One vector is turned by the same rotation once a step. Each row is the vector after some number of steps, and that number follows the row.
The counts run from 0 to 121.
[-1.53  0.44 -2.34 -1.19 -3.39  2.64 -0.89 -2.72 -0.19 -2.66 -0.19 -0.63
  1.86  3.06 -1.08 -3.51  0.11 -1.12  1.27  0.96 -2.98  4.15  3.10 -3.71
  2.21  0.17 -3.78  3.28  0.32 -3.33  2.96 -2.18  1.17 -4.63 -0.72 -0.35] -> 77
[ 1.01 -0.02 -1.92  1.11  0.52  2.11 -0.17 -3.97  3.44  4.50  1.61  0.77
  1.25 -1.40 -4.01 -6.65  2.42  0.21 -2.05 -1.02  1.94 -0.62  2.84 -1.28
  0.76  3.82 -0.43 -1.42 -2.54 -3.83 -0.98 -3.03 -1.02 -0.97  0.86  0.20] -> 97
[ 2.40 -0.85  0.07 -2.98 -0.35  0.30  0.88 -1.06  0.92 -2.43  1.69 -0.83
 -3.06  0.99  2.04  2.05 -0.87 -5.40 -0.31  0.26  2.94  2.96  2.44 -1.53
  2.48 -4.74 -2.76 -4.78  3.26 -0.03  2.88  1.09  1.25 -4.10 -1.98  0.07] -> 57
[-1.72  0.01 -1.08  0.80 -4.85  0.27 -6.58 -1.40 -2.48 -1.54  2.19  1.16
 -2.53  1.87 -0.27 -3.15  0.61 -1.72 -1.24  1.69 -0.46  2.06  4.50 -2.69
  3.30  1.28 -1.48  2.85  1.94 -0.52  2.11 -0.35 -3.61 -0.63  0.64 -0.64] -> 74
[-1.46 -2.19  0.02  0.01  6.01  1.15  2.44 -1.48  2.16 -0.20  0.13 -0.85
 -4.79 -1.35  2.02  1.10  0.72  2.71  0.05  0.84  0.84  0.49 -1.17  1.51
  0.51 -4.32  1.78 -4.50  1.74 -0.71  1.48  0.98 -0.66 -2.39  6.17  2.62] -> 23
[-2.15  2.20  0.93 -0.90  1.17 -1.08 -0.26  1.76  2.96 -2.16  1.91 -2.27
  1.58 -0.39 -3.40  4.31 -1.91  2.12  1.80  0.95 -3.08  1.44 -1.05  0.34
 -3.78 -0.34  0.94 -1.04  0.31  3.25  3.01 -2.73 -4.39 -2.85  3.96 -4.40] -> 0
[-5.16  2.57 -2.01  4.25  2.13 -0.17 -1.98 -0.10  0.57  4.11  1.31 -0.62
 -1.40 -0.91  0.06 -5.85  2.94  3.27 -1.74 -1.38  0.55  1.41 -0.75 -3.02
  3.24  0.66  0.03  1.85  0.37 -4.33  0.12 -0.49 -1.95 -0.65  3.15 -1.48] -> 6
[-0.52 -0.90  0.25 -1.70 -2.63  4.01  2.38  0.99  0.53  2.32 -1.44  1.02
 -0.29 -0.19  0.41 -1.56  1.60 -3.07  3.25  2.01  0.47  1.81  0.79 -5.10
 -4.09  3.15  0.88 -1.58 -5.59 -0.48 -0.43 -0.81 -2.92  0.95 -2.38  3.44] -> 63
[-1.83 -0.02 -0.16  1.65 -4.80 -0.03 -7.55 -0.95 -1.89 -1.53  2.25  0.68
 -3.04  1.08  0.30 -2.12  0.19 -1.46 -0.89  2.07  0.50  1.17  4.60 -1.32
  2.54  0.88 -0.73  1.83  2.69  1.43  2.29  1.30 -4.35  0.23  1.60 -0.81] -> 73
[-0.56 -2.24  2.84 -3.64  1.43 -0.71 -5.21  0.06  2.62 -5.30  3.67 -0.23
 -0.46  1.93 -0.69  0.87 -2.68  1.26 -0.84  3.76 -4.36 -0.35  1.47 -1.01
 -1.40 -3.36  0.71 -3.45  1.81 -0.53 -0.24 -2.72  1.22 -1.60  3.56 -1.19] -> 90
[ 1.40  0.09  3.08  3.81  1.94 -3.23  0.53 -0.86  1.92  2.33 -0.28  7.29
  1.19  0.51  0.25  3.66  2.72 -0.67  2.82  1.14 -2.97 -1.35 -0.65 -2.24
  0.57 -1.25 -0.20  1.23 -4.55  0.15 -0.34 -3.25 -2.79 -1.37 -0.64 -1.18] -> 17
[ 3.02  2.34 -1.97  1.96 -0.38  0.20 -0.87  1.56  0.43  3.80 -0.09  2.85
 -6.58 -1.14  2.53 -0.38  2.15 -0.09  1.00 -1.19  0.10  0.52  0.11 -0.52
  1.16 -3.56  2.16  2.63  1.49  0.07  3.40  1.09 -5.08 -1.74 -2.79  2.60] -> 39
[ 0.74  2.06  6.78  5.56 -0.37  0.80 -0.74 -1.88  1.05  1.39 -1.50 -1.66
  0.10  0.12  4.06 -1.02  0.85 -3.71  2.92 -2.37 -0.55 -0.62  2.71 -0.20
 -2.49  3.00  2.10 -0.82 -0.08  2.02 -2.79  0.19  0.25  4.07  0.46 -2.65] -> 49
[ 0.80  2.78  1.42  0.07  0.24 -1.22 -3.76  3.53  0.78  2.24  0.68  3.32
 -3.15  1.55 -4.46  1.61  0.18  1.66  1.10  1.47 -3.96 -0.15 -0.35 -3.02
 -1.47  2.06  0.53  2.13 -1.39  2.56  1.85 -3.15 -6.14 -1.79  0.51 -1.88] -> 108
[-1.39 -1.81  0.86  2.72  3.64  1.33  0.21 -3.08 -1.15  0.79  1.37 -1.54
 -8.06 -1.73 -1.51 -0.58  0.82  0.02  1.74 -0.21  2.61 -2.77  0.84 -0.96
  0.54  2.57  1.55 -2.46  0.48 -0.17 -0.43  2.02  0.08  1.02  5.17  4.14] -> 26
[ 2.78 -0.62 -0.24 -2.78 -0.35 -1.36 -0.45 -0.51  1.48 -2.24  1.55  0.47
 -1.39  0.42  3.85  1.62 -0.10 -4.69 -0.80 -0.09  2.95  2.71  2.46 -2.02
  3.14 -6.23 -2.64 -4.28  3.46 -1.46  2.19  0.43  1.82 -3.21 -1.37 -1.56] -> 56
[-0.28  1.83 -2.12 -4.88  1.08 -0.30 -1.67  1.15  4.97  1.24  0.77 -0.76
  1.12 -2.09 -6.08 -0.33 -3.43  1.17  3.24 -1.87  4.89 -1.44 -0.23  1.85
 -0.58 -3.85 -0.35 -0.45 -0.53 -0.57  1.91  2.19  3.31 -0.93 -1.30 -1.58] -> 102
[-0.74 -1.90  0.25  2.30  2.11  0.87 -0.84 -2.83 -1.68  0.80  1.21 -1.41
 -7.10 -1.54 -1.95 -1.21  0.78 -1.22  2.52 -0.87  2.52 -3.92  2.20 -2.49
  0.30  4.18  1.20 -1.48 -0.82 -1.01 -1.24  0.98  0.46  1.84  4.68  3.98] -> 27
[-2.11 -1.02  4.26  2.75 -0.35  2.18 -2.99 -0.94  3.85  3.74  0.19  4.41
  1.19 -0.33 -0.92 -3.07 -1.14  0.54  2.20  2.44 -0.29  0.73 -0.63  2.90
 -0.74 -2.10  2.90 -0.23 -3.75  1.57 -0.72  2.26 -0.02  2.69 -5.42  1.91] -> 84
[ 1.19  0.29  4.15  4.97  1.75 -3.06 -0.19 -2.04  1.19  2.06  0.04  6.44
  0.78  1.07 -1.99  4.37  1.63 -1.26  4.30  0.16 -1.91 -1.34 -0.15 -1.90
  1.06 -0.39 -0.17  1.43 -4.87  2.38  0.14 -2.24 -2.04 -0.68 -1.73 -1.37] -> 16
[ 2.86  0.20 -2.62 -0.76 -1.33 -1.70  0.20 -1.58  0.80 -2.17 -0.83 -1.15
  1.47 -1.77 -1.88  0.89  1.07 -1.73  6.22 -4.28  0.30 -4.65  3.33 -3.13
 -1.60  2.25 -0.69  2.54 -2.55 -3.60 -0.27 -1.77  2.21  0.77  3.94 -1.49] -> 31
[-3.15  1.70  4.13  4.30  2.46 -1.22 -2.10 -0.87 -0.32  4.47  0.04  1.01
 -3.70 -1.03 -2.30 -3.02 -1.11  0.10  1.48 -2.90  3.57 -0.89  0.27 -0.76
  4.67  1.71 -0.85 -0.19 -0.16 -1.12 -1.57  2.96  3.19  1.98  0.75 -1.26] -> 118
[-2.38  3.19  0.01 -0.64  3.37  1.14  0.85  2.33  2.55  1.11 -2.00 -1.84
  0.08  0.81  0.80 -2.65  1.09  4.02 -0.79 -0.90 -4.58  2.88 -1.88 -1.92
 -0.53 -0.32  0.24  0.41  0.62 -2.86  1.06 -3.29 -1.42 -3.73  5.57 -3.76] -> 112
[-3.91 -0.28  0.38 -2.70 -2.76  1.63 -2.38  1.93  3.68 -2.27 -1.51 -2.97
  3.37 -2.52  3.30 -0.82 -0.99  0.04  3.12  1.34  2.24  1.22  1.35  2.42
 -4.00 -2.37  3.01 -2.03 -0.45  1.59  0.98  2.40 -1.25  2.35  3.60 -2.39] -> 68
[-3.44  0.07  0.76 -1.84 -2.88  1.17 -3.86  1.29  2.80 -2.03 -0.76 -2.87
  1.64 -2.13  2.84 -0.15 -1.32  0.11  2.09  1.42  3.05  1.23  2.23  3.35
 -2.71 -2.69  2.89 -1.63  1.53  2.75  1.51  3.11 -2.07  2.59  3.74 -3.01] -> 69
[ 1.25 -1.43  1.34 -1.22 -0.73  3.67  2.91 -1.92 -0.86  1.09  1.04  0.20
 -4.61  1.12 -1.39  1.30 -0.16 -5.23  0.77  2.06  2.01  3.08  1.76 -2.94
 -0.34  1.49 -1.19 -3.78 -0.82  2.89  2.04  0.22 -1.98 -3.07 -3.48  3.66] -> 60
[ 4.65  2.14 -1.00  3.18 -0.18 -0.33  0.05 -1.02  2.29  3.08 -0.82  2.19
 -3.12 -2.11  1.62  1.73  1.18 -1.16  1.72 -2.41  1.53  0.40  1.59  3.80
  0.98 -3.64  1.60  1.80  2.17  2.80  4.71  1.85 -5.38 -2.09 -1.27 -0.14] -> 37
[ 0.50  2.48  0.82 -2.86  0.86 -1.10 -3.04  1.68  3.21  1.21  1.28  0.52
 -2.19 -1.08 -7.44  3.09 -4.10  0.62  3.64  0.23  2.85 -1.05 -0.46  2.33
 -1.03 -2.01  0.18 -0.08  0.04  3.91  3.01  1.98 -0.07 -0.66 -1.69 -1.65] -> 104
[ 0.96  1.81  1.48 -1.50  0.78 -1.41 -3.45  2.46  2.10  1.58  1.78  1.22
 -3.15  0.00 -7.35  3.46 -3.61  0.95  2.58  0.67  1.62 -0.83 -0.28  1.55
 -1.51 -0.68  0.78  0.51 -0.65  5.17  2.93  1.50 -2.08 -0.58 -1.72 -1.78] -> 105
[ 3.26 -0.13  0.28 -1.43 -1.43 -3.08 -2.86  0.34  2.16 -1.19  0.59  2.03
  0.83 -0.88  6.22 -0.55  1.70 -4.19 -0.51 -1.55  2.15  0.77  3.45 -3.21
  2.69 -5.03 -1.47 -1.86  1.55 -3.68 -0.10 -0.28  1.12  0.29 -0.38 -3.22] -> 54
[-4.62  2.70 -0.75  5.37  1.87 -0.16 -1.25 -0.39  0.75  4.61  1.34 -0.21
 -1.59 -0.79  0.07 -4.67  2.89  2.98 -2.38 -0.59 -0.19  1.84 -0.37 -1.98
  2.19  1.29  1.00  0.90  0.68 -2.22  0.72 -1.14 -4.57 -0.64  3.51 -2.21] -> 5
[ 4.01  2.15 -1.59  2.87 -0.29 -0.48 -0.55  0.31  1.09  3.49 -0.26  3.20
 -5.09 -1.63  2.18  1.11  1.90 -0.54  1.33 -1.85  0.74  0.56  0.67  2.04
  0.93 -3.64  2.21  2.41  1.95  1.50  4.60  1.30 -5.45 -1.92 -2.19  1.33] -> 38
[-3.76  3.02  0.95  4.48  2.06  0.08 -0.40 -0.82  1.88  2.69  1.79 -1.98
 -1.10 -0.47 -1.08 -1.12  1.84  2.60 -1.85  0.31 -1.54  2.84 -0.51  0.87
 -0.49  2.11  1.55  0.14  1.32  1.96  1.90 -1.64 -7.19 -1.74  4.70 -3.31] -> 3
[-5.21  2.66 -2.18  2.96  1.95 -0.86 -1.68 -0.12  0.49  2.97  1.16 -0.29
 -1.04 -0.53  0.23 -5.87  2.09  2.86 -0.27 -2.12  1.40  1.51 -0.78 -3.95
  3.17 -0.80 -0.68  1.89  0.88 -5.65  0.26  0.19  0.80 -0.54  2.87 -1.24] -> 7
[-1.40  1.16  4.25  3.83  1.88 -2.17 -0.20 -3.32  0.18 -0.13  0.32  1.23
 -0.47  1.49 -5.38  3.68 -2.25 -1.60  5.58 -1.22  1.25 -0.42 -0.38 -0.06
  2.47 -0.84 -1.70  1.60 -1.87  2.90  0.71  1.93  4.71 -1.39 -1.18 -1.82] -> 13
[ 1.02  2.87  1.73 -0.08 -0.18 -1.32 -3.95  2.93  0.60  2.21  1.42  3.07
 -3.42  0.70 -5.96  2.52 -1.16  1.11  1.21  1.56 -2.63 -0.71 -0.09 -1.15
 -1.53  1.67  0.68  1.70 -1.25  4.19  2.34 -1.65 -5.81 -1.21 -0.33 -1.81] -> 107
[-2.92 -0.25  1.33  0.92 -3.60  0.20 -6.75 -0.41  0.38 -1.08  1.18 -0.98
 -1.73 -1.22  1.56 -0.66 -1.03 -0.89 -0.15  1.98  3.05  1.41  3.90  2.69
  0.65 -0.91  1.88 -0.19  3.40  3.65  2.15  3.06 -4.19  2.03  3.32 -2.04] -> 71
[-3.37  1.56  1.39  0.89  2.21 -1.49 -0.15 -2.10  0.47 -1.12  0.47 -1.90
 -0.19  0.99 -4.35  0.69 -2.41 -0.05  4.93 -2.36  2.89  0.67 -1.16 -1.49
  2.96 -2.39 -2.77  1.31  0.23 -1.00  1.14  2.67  7.55 -1.41  0.60 -1.57] -> 11
[ 2.37  1.99 -2.10  1.26 -0.33  0.57 -0.96  2.71 -0.52  2.73 -0.16  2.58
 -7.16 -0.04  2.47 -1.23  1.71  0.34  1.06 -0.66 -0.87  0.55 -0.56 -2.71
  0.11 -3.50  1.29  3.13  1.47 -1.81  2.87  0.54 -3.64 -1.65 -2.88  3.85] -> 40
[ 0.49 -0.19 -0.21  2.26  0.35  2.57  0.19 -4.79  2.80  3.36  2.05  0.01
  0.56 -0.50 -4.01 -6.01  2.15 -0.58 -2.88 -0.70  0.94  0.16  3.66 -0.77
  0.94  4.98  0.13 -2.12 -1.16 -2.17 -0.92 -3.31 -2.40 -1.46  1.72  0.11] -> 96
[-1.12 -2.04 -0.12 -0.76  5.80  0.18  2.98  0.02  2.86 -0.63  0.19  0.11
 -2.57 -1.19  3.42  1.09  1.57  2.76 -0.40  1.45 -0.23  0.51 -1.42  0.85
  0.80 -5.84  1.73 -4.10  0.87 -1.77  1.29 -0.73 -0.38 -3.26  6.01  1.22] -> 22
